In the data rows, the value 128 means zero.
Here are some points:
[100 133 148 114  88 120 139 126 123 118  89 127 165  86 100  91]
[108  90  86 170 143 106  86  84 122 170 158 171  90 160 165 151]
[129 149 130 135 124 105 133 134  97 134 122 124 136 138 136 122]
[168 110 147  99 146 165 146 157 167  90 152 100 125 130 112 139]
[167 113 146 101 148 163 145 158 166  93 155 100 123 130 111 141]
[127 137 135 131 118 111 134 133 101 131 122 123 140 135 128 116]
[113 107  84 172 149 101  92  90 109 167 156 166  90 162 169 154]
[102 133 147 116  91 122 139 125 123 120  91 127 163  89 102  93]
[166 141 139 108 157 170 154 156 153 117 145 105 112 137 115 154]
[119 134  91 167 151 102 102 101  97 159 152 154  96 163 172 155]
[100 114 155 110  79 123 139 128 123 114  95 124 168  88  93  83]
[150 138 133 111 140 135 138 147 117 110 121 108 120 137 131 133]
[125 151  97 165 154  99 112 112  96 159 148 147 102 164 169 152]
[156 160 126 125 160 149 144 143 136 128 140 116 110 139 132 157]
[110 134 142 111 103 132 140 132 124 120  91 121 157  94 105  98]
[104 108 155 114  83 123 137 125 120 122 102 124 166  99  96  85]
[105 124 122 140 120 122 108 119 131 143 134 137 120 139 138 126]
[163 105 146 101 145 161 138 151 171  92 154 104 125 126 111 139]
[135 175 117 143 142 104 133 133  95 141 119 127 127 144 150 139]
[110 100  90 167 141 108  89  90 119 166 155 167  93 160 165 152]
[101 135 146 110  92 126 139 130 131 117  85 125 164  82  99  91]
[105 142 140 114 100 123 137 134 126 120  89 124 158  91 107  98]
[152 116 148 101 140 189 152 154 165 115 148 104 114 132 105 138]
[102 130 148 109  90 128 140 127 130 119  85 125 166  82  97  90]
[125 152  97 165 151 100 112 114  96 157 146 147 102 165 170 154]
[165 109 147 102 146 163 143 154 169  93 155 102 123 129 111 141]
[109 101  90 166 139 109  90  91 120 165 154 167  93 160 165 153]
[108  94  90 167 139 109  87  87 124 168 156 169  92 159 164 151]
[170 131 140 108 154 151 149 161 148  94 153 101 124 136 121 144]
[119 163 128 134 122 113 136 129 111 135 106 129 140 121 132 122]
[102 136 146 116  91 120 139 127 122 119  90 127 163  89 103  93]
[154 192 110 147 166 108 136 145 102 134 141 123 111 153 156 165]
[120 135  96 164 145 103 105 108 107 160 148 153 100 163 167 153]
[108  76  94 154 137 112  75  81 137 162 149 167  97 142 151 144]
[135 154 125 140 132  99 130 135  92 133 130 124 132 146 144 128]
[159 109 153  94 141 198 157 159 173 110 149  99 114 130  97 139]
[104 131 147 117  91 122 139 125 123 122  93 127 162  92 103  94]
[168 106 153  92 148 196 158 164 173 108 153  96 112 135  96 144]
[117 142 138 127 110 116 135 126 116 132 104 128 150 114 119 111]
[110 135 142 112 102 130 141 132 122 119  90 121 158  93 105  98]
[170 134 139 109 156 155 151 161 152  99 153 101 122 137 120 147]
[132 154 123 136 138 132 130 132 117 137 132 124 112 151 146 140]
[107 128 146 110  95 131 141 129 123 118  90 122 162  89 100  93]
[121 155 130 133 121 113 135 128 110 135 108 128 142 123 129 120]
Here are 12 more points, each followed by its number:
[161 150 130 121 156 142 142 147 138 113 142 111 117 140 134 152] 0
[111 137 142 123 102 121 138 124 120 130 100 128 154 106 112 104] 1
[107 131 144 111  98 130 141 130 124 119  89 122 161  90 102  95] 2
[103 111 155 112  82 124 139 127 121 118  99 123 167  94  95  84] 3
[138 154 123 142 138 104 130 131  96 142 129 126 129 151 146 134] 4
[147 165 120 136 154 128 135 139 118 136 137 121 111 150 145 152] 5
[104 104 157 110  81 127 139 126 122 118 101 122 167  95  93  83] 6
[123 125  86 165 156  96  97  97  99 158 147 156  94 157 169 153] 7
[110 138 141 117 102 124 139 132 119 121  97 123 154 101 110 101] 8
[142 180 101 153 165  93 118 127  88 139 138 130 112 150 164 155] 9
[112 106  88 169 144 105  92  92 114 165 154 166  92 161 167 154] 10
[117 125  94 165 144 105 100 102 109 161 150 157  98 162 167 153] 11
Which of these numbered points is nearest to each point below, ignoring the 2 directions in which the first points spread most? Its number follows each.
[112 137 141 124 104 120 137 125 119 130 101 128 154 107 113 105] > 1
[100 116 154 111  81 121 138 128 122 116  95 124 168  90  95  84] > 3
[158 150 128 123 156 137 135 141 141 112 143 115 118 136 136 151] > 0
[120 166 124 134 126 111 135 136 106 132 109 126 137 125 136 123] > 5
[161 148 130 119 155 143 141 145 141 111 140 111 117 138 133 151] > 0
[168 130 140 107 153 159 148 158 150 102 148 101 119 138 120 146] > 8
[116 124  93 165 144 106  99 101 108 160 151 158  97 162 168 154] > 11
[134 146 129 138 128 100 129 133  95 135 131 124 135 146 140 125] > 4
[130 151 129 134 128 115 136 134 101 134 121 123 133 139 136 125] > 4
[138 133 119 130 142  98 104 130 120 108 140 121 134 128 143 128] > 7
[103 112 154 111  83 124 139 127 122 117  98 123 166  93  95  85] > 3
[162  75 160  95 125 158 136 145 169  82 155 102 136 125 104 121] > 6
[166 118 144 104 150 162 145 157 165  99 154 103 121 132 111 145] > 11
[141 169 117 149 147 101 128 128 100 141 133 129 123 154 157 144] > 4
[102 102 159 108  77 128 139 126 124 116  98 122 170  91  89  80] > 6
[110 133 142 112 103 131 140 132 124 121  92 122 157  96 105  99] > 2
[128 138 134 131 121 117 136 133 103 133 122 122 137 137 129 119] > 4
[162 154 129 121 155 128 135 146 136 105 140 113 122 134 136 149] > 0
[105 117 150 118  88 118 136 127 117 123 103 125 163 102 102  90] > 3
[120 111  84 163 154  98  89  90 105 158 148 160  92 153 166 152] > 7
[160 133 133 115 153 146 136 141 152 105 145 112 120 131 128 147] > 7
[134 160 115 144 144 101 115 131 106 133 137 127 119 151 157 139] > 4
[118 133  99 162 142 104 105 108 114 160 145 154 102 159 163 150] > 1
[104 107 156 110  81 126 139 127 122 117  99 122 167  94  93  83] > 6
[111 132 144 112 101 131 142 130 120 119  93 121 157  95 105  98] > 2
[140 160 118 145 145 102 121 121 114 135 130 131 128 143 153 142] > 0
[164  89 153  92 137 169 139 152 177  81 152  99 128 124 106 130] > 6
[163 134 141 103 150 171 153 161 144 111 141 100 116 136 114 142] > 8
[ 99 112 156 109  77 124 139 127 124 114  94 124 170  86  91  81] > 3
[110 100  88 169 142 107  89  89 118 166 155 168  91 161 166 153] > 10
[109 109  95 163 135 107  96  97 130 164 145 166  99 153 158 147] > 10
[153 140 138 113 148 173 149 148 155 122 142 111 111 136 118 148] > 1
[106 125 148 107  93 133 142 130 125 115  88 121 163  87  97  91] > 2
[108 104  88 168 140 101  94  90 127 167 146 172  94 152 161 147] > 10
[108 150 135 121 107 117 136 136 120 123  96 125 151 103 116 105] > 8
